In the rows, 128 means zero.
One turn moves every row onto another: examples first, then more rows asked:
K_305: [110 145 135  94 120 141 143 106 125 133 153 147 132 108 130 104 103 111
 100 123 113 104  99 149 111 132  99 183 115 125 130 145 107 119 148 146
 125  96 112 129  96 120 120 155 113 149 129 128 123 140 123 141 130  92
 119 155 126 136]
K_101: [111  95 129 102 131 104 114 138 140 115 143 138 124 145 128 100 146 140
 104 128 135  90 128 129 110  81 146 141  98 142 150 128  84 156 123 122
 125 131 128 146 126 117 126 169 121 121 126 135 145 102 144 144 139 141
 120 117 133  97]
K_278: [113  92 124 101 129 107 116 137 132 121 129 133 121 140 123 110 145 150
 106 121 138  94 130 129 113  81 140 153  91 144 141 131  78 153 127 126
 136 125 129 148 114 107 125 169 128 120 122 133 144  99 145 152 144 143
 119 128 135  99]
K_784: [144 112 155 124 129 159 120 106  85 132 126 120 130 117 103 119 114 154
 123 128 101 115 114 142 131 134 107 157 105 131 142 123 154 131 131 113
 159 136 131 117 110 128 140 171 108 135 128 135 149 155 114 144 152 100
 126 133 126 122]
K_872: [117 159 148  95 120 135 139 109 130 129 150 149 144 105 109 104 112  96
  84 118 125  99  99 143 104 116 109 169 111 125 125 143 115 119 147 147
 127 106 107 127 101 110 122 160 110 157 121 129 130 133 131 129 129  98
 101 150 125 138]
K_762: [123 162 142  92 117 137 135 104 128 133 140 141 141 104 110 115 110 100
  93 126 122  99  96 139 104 118 109 182 111 125 122 143 116 112 136 146
 131  93 112 128  92 117 119 150 114 144 117 129 130 133 131 123 129 102
 113 141 123 138]
K_35: [118 104 120 106 145 100 150 138 147 147 102 150 120 125 122 129 143 136
 105 139 147 101 123 118 144 110 103 143 140 111 139 127 123 132 145  75
 135 116 133 122 107 124 138 201 110 137 152 118 121 129 138 149 130 128
 120 123 120 157]
K_125: [135 121 120 107 147 106 140 140 154 148  97 139 151 141 119 138 152 142
 103 142 153 105 142 125 136 118 113 145 138 107 139 129 112 141 139  97
 130 113 129 120 110 128 145 195 134 138 152 136 129 130 128 134 141 137
 110 134 108 157]
K_490: [131 115 120 107 143 109 134 137 158 149 111 130 144 143 120 133 148 140
  99 150 147 101 129 120 138 116 116 135 141 110 143 134 115 139 136  92
 125 110 129 125 109 134 144 194 126 139 156 138 134 138 123 127 131 134
 119 112 108 166]
K_912: [126 115 113 104 150  96 149 138 145 146  98 152 135 135 125 135 148 141
 109 138 152 105 136 123 142 114  99 151 133 106 141 123 115 139 144  84
 138 113 130 118 114 123 140 201 123 131 150 121 118 129 139 145 137 130
 112 136 118 150]
K_713: [112  83 126 107 127 119 116 141 133 124 120 132 117 135 124 108 143 158
 109 122 132  98 133 132 111  92 145 158 100 144 139 131  84 145 126 128
 133 124 130 147 104 115 127 162 131 120 127 140 149  96 136 159 151 145
 131 134 127 100]
K_715: [113 110 110 143 139 121 134 169 124 126 133 140 128 121 130 123 105 133
 125 135 113 106 107 148 128 120  85 133 134 128 100 121  99 129 123 123
 131 136 137 117 129  77 139 154 114 120 116 122 104 139 139 149 132 105
 126 157 143 103]
K_223: [122 105 128 111 140 113 139 140 156 149 104 136 131 126 114 128 146 137
  96 144 145  99 124 120 138 114 118 134 148 112 137 134 124 131 140  83
 126 117 132 124 101 129 144 194 113 145 156 130 133 131 127 138 130 133
 122 114 111 167]
K_115: [125 115  95 138 130 119 136 165 126 129 153 117 124 132 141 123 114 131
 133 151 111 110  96 141 127 119  96 121 128 127 118 118 104 122 120 136
 127 125 125 123 122  96 136 157 110 110 124 125 120 159 128 124 125  98
 145 134 126  98]
K_21: [142 135 156 115 129 150 107 104 110 118 140 129 157 125 132 116 127 147
 126 127  96 108 121 157 117 138 112 151 122 129 153 139 126 160 131 115
 153 156 140 105 134 125 142 171 115 151 128 119 126 158 117 142 142 108
 106 137 144 124]
K_996: [124 111 128 111 143 110 145 142 153 148  89 146 137 124 112 132 151 141
 100 135 150 105 137 123 136 117 115 143 146 109 133 129 121 133 143  86
 131 121 130 118 102 122 145 196 123 144 153 129 128 123 131 147 139 136
 115 135 111 160]
K_158: [122 107 115 103 143 100 141 135 150 149 118 138 126 138 127 128 141 135
 104 149 146  99 118 116 144 109 104 138 135 111 146 130 119 137 140  79
 129 108 131 127 112 132 139 199 112 133 156 125 125 140 133 134 125 126
 123 108 118 162]
K_857: [143 143 115 139 126 124 121 167 141 125 132 111 156 125 116 134 132 120
 117 148 122 106 108 139 108 110 120 112 135 125 105 123 106 121 108 146
 127 136 124 116 120  88 144 151 121 123 113 133 130 146 126 105 129 117
 125 133 120 105]
K_562: [107 147 144 100 130 135 147 112 128 125 158 163 138 112 129  93 104 102
  96 122 115 104 105 152 109 131  99 175 117 123 134 137 116 122 150 144
 118 106 110 125 112 123 126 158 110 152 131 135 122 137 128 144 131  89
 111 160 123 129]
K_225: [152 132 156 117 126 141 122 105  89 124 135 123 133 116 102 119 129 134
 123 131 109 113 107 132 122 116 114 147  99 128 151 116 160 129 126 108
 164 143 126 113 117 127 136 179  96 129 121 120 149 157 125 122 142 100
 118 118 127 112]
K_416: [111  89 128 105 131 115 112 141 141 119 137 132 127 145 131 102 144 153
 105 125 132  94 135 135 110  92 147 146 103 144 146 134  77 157 127 131
 125 130 129 146 119 118 129 166 132 127 130 142 147 101 136 154 145 142
 121 131 130 102]
K_980: [119 164 156 101 130 131 142 112 130 123 149 163 150 108 108 101 111  89
  90 125 125  98 107 143 101 117 108 169 115 120 129 132 127 116 138 141
 119 106 109 123 114 121 128 157 110 148 119 139 129 128 133 126 132  98
 100 148 120 129]
K_313: [124 120 130 148 130 131 122 170 132 132 123 119 139 111  91 127 115 124
 101 133 123  99 104 137 119 106 109 113 136 131  85 127 111 118 118 131
 131 141 129 121 112  68 144 152 113 134 111 134 129 133 131 129 132 116
 118 142 133 119]
K_46: [110  81 133 113 128 120 119 143 136 118 124 138 110 129 125 102 144 149
 114 130 128  96 128 128 108  91 151 151 108 144 144 125 100 138 119 119
 126 125 130 144 107 127 128 160 122 116 128 142 152  95 136 156 149 142
 140 121 122  96]
K_502: [145 124 157 116 129 147 113 101  83 134 123 122 135 118  89 128 112 147
 113 122 111 105 109 135 132 117  98 162  94 133 131 128 145 139 129 106
 172 136 135 119 116 109 135 173 108 134 115 123 140 150 130 138 148 107
 106 129 144 127]
K_536: [125 127  98 137 137 116 133 166 130 122 139 133 139 132 147 128 117 131
 138 148 114 111 110 149 120 124  92 130 133 124 115 119  95 132 118 132
 127 132 132 114 135  90 139 153 121 112 118 122 105 148 134 131 130 105
 131 151 134  93]
K_663: [133 140 125 144 132 125 119 170 140 123 119 128 158 118 107 133 126 122
 112 136 125 102 116 144 108 111 112 119 139 126  93 127 102 127 112 136
 130 144 131 111 125  75 146 149 124 129 107 131 121 131 135 123 135 122
 112 149 133 107]
K_42: [137 117 157 119 132 158 107 103  93 132 125 124 144 123 108 123 108 159
 117 120 101 105 119 151 131 138  98 165 110 132 135 139 128 153 133 111
 162 142 141 116 121 113 139 166 122 145 124 129 131 151 120 153 151 109
 108 144 146 134]
K_776: [113  98 105 144 134 125 137 168 120 133 146 124 113 121 125 119 101 134
 121 140 110 105  92 140 134 117  88 124 128 132 104 120 109 119 126 125
 129 127 129 127 117  82 136 158 105 118 122 126 118 150 130 141 127  97
 139 140 135 108]
K_204: [116 150 135  98 124 141 141 106 123 131 145 151 133 109 131 109 101 109
 110 133 112 103 100 145 108 135 100 191 116 122 131 138 118 111 136 142
 123  87 115 127  99 133 122 146 118 134 124 135 124 135 125 136 135  95
 127 147 120 129]
K_352: [134 123 120 145 124 131 124 168 134 134 136 104 137 118 100 128 121 122
 105 144 122 103  95 131 117 105 117 107 131 130  97 125 115 112 115 139
 130 133 122 125 108  82 141 153 109 127 116 137 140 146 123 111 127 113
 132 126 120 115]
K_109: [109  86 135 112 131 115 116 142 143 114 140 139 121 139 132  95 145 144
 109 132 128  92 129 132 107  90 153 140 109 144 152 128  92 149 121 122
 118 131 130 143 121 129 131 163 122 123 132 144 151 101 134 150 143 140
 131 117 125  97]
K_590: [152 149 157 110 125 136 114 102 105 115 144 130 152 122 122 118 137 128
 124 131 106 107 113 144 113 119 117 142 111 127 159 128 140 149 127 110
 159 157 132 104 135 126 138 179 101 141 121 110 132 158 128 121 135 104
 104 120 139 112]
K_849: [125 167 148  99 126 134 137 107 128 125 140 154 146 106 109 111 111  93
  99 132 124  98 102 138 100 120 109 181 114 119 126 133 129 108 127 139
 123  94 112 124 105 129 125 146 115 136 114 138 130 128 133 121 134 101
 113 139 117 128]
K_934: [111  91 133 107 130 108 118 141 137 114 134 142 112 133 124 100 146 136
 111 132 133  91 123 124 107  80 148 144 101 142 148 122 100 140 118 113
 127 127 129 144 118 125 126 166 115 113 125 136 149  97 145 147 141 139
 132 111 127  92]
K_426: [112 153 144 104 134 136 146 112 125 123 150 167 139 112 129  99 103 100
 107 132 114 103 107 148 107 134  99 182 119 118 136 129 126 115 136 138
 114  97 113 123 114 136 127 149 115 138 126 141 123 132 128 138 137  92
 119 153 117 123]
K_811: [144 141 157 108 130 141 104 100 100 123 131 129 154 124 109 125 121 142
 115 121 109 100 116 146 124 120 102 156 106 130 140 139 123 161 130 107
 167 150 141 111 134 107 137 174 112 145 115 113 124 150 133 137 140 111
  91 132 156 129]
K_325: [147 128 155 120 127 152 122 107 102 120 141 126 141 120 128 110 131 141
 132 135  97 117 115 148 117 135 121 144 117 128 162 122 151 139 130 115
 150 151 128 107 123 139 142 174 102 138 133 125 143 162 112 131 143  99
 126 127 123 112]
K_923: [131 118 109 100 147  95 143 134 148 148 113 141 140 148 131 136 145 140
 109 147 150 103 130 121 144 113 101 145 129 107 147 127 110 144 139  89
 132 106 129 124 119 131 140 199 125 128 153 128 121 139 134 132 132 129
 115 121 114 154]
K_805: [113  88 127 105 127 110 120 139 130 120 119 137 110 129 119 109 144 146
 111 125 136  95 126 123 111  81 143 157  95 144 139 124  95 138 121 118
 136 121 129 146 106 114 123 165 120 111 121 131 149  94 146 153 147 143
 132 123 129  95]

K_125 goes to K_912
K_536 goes to K_663
K_934 goes to K_109
Now find these:
K_305 goes to K_762
K_502 goes to K_784

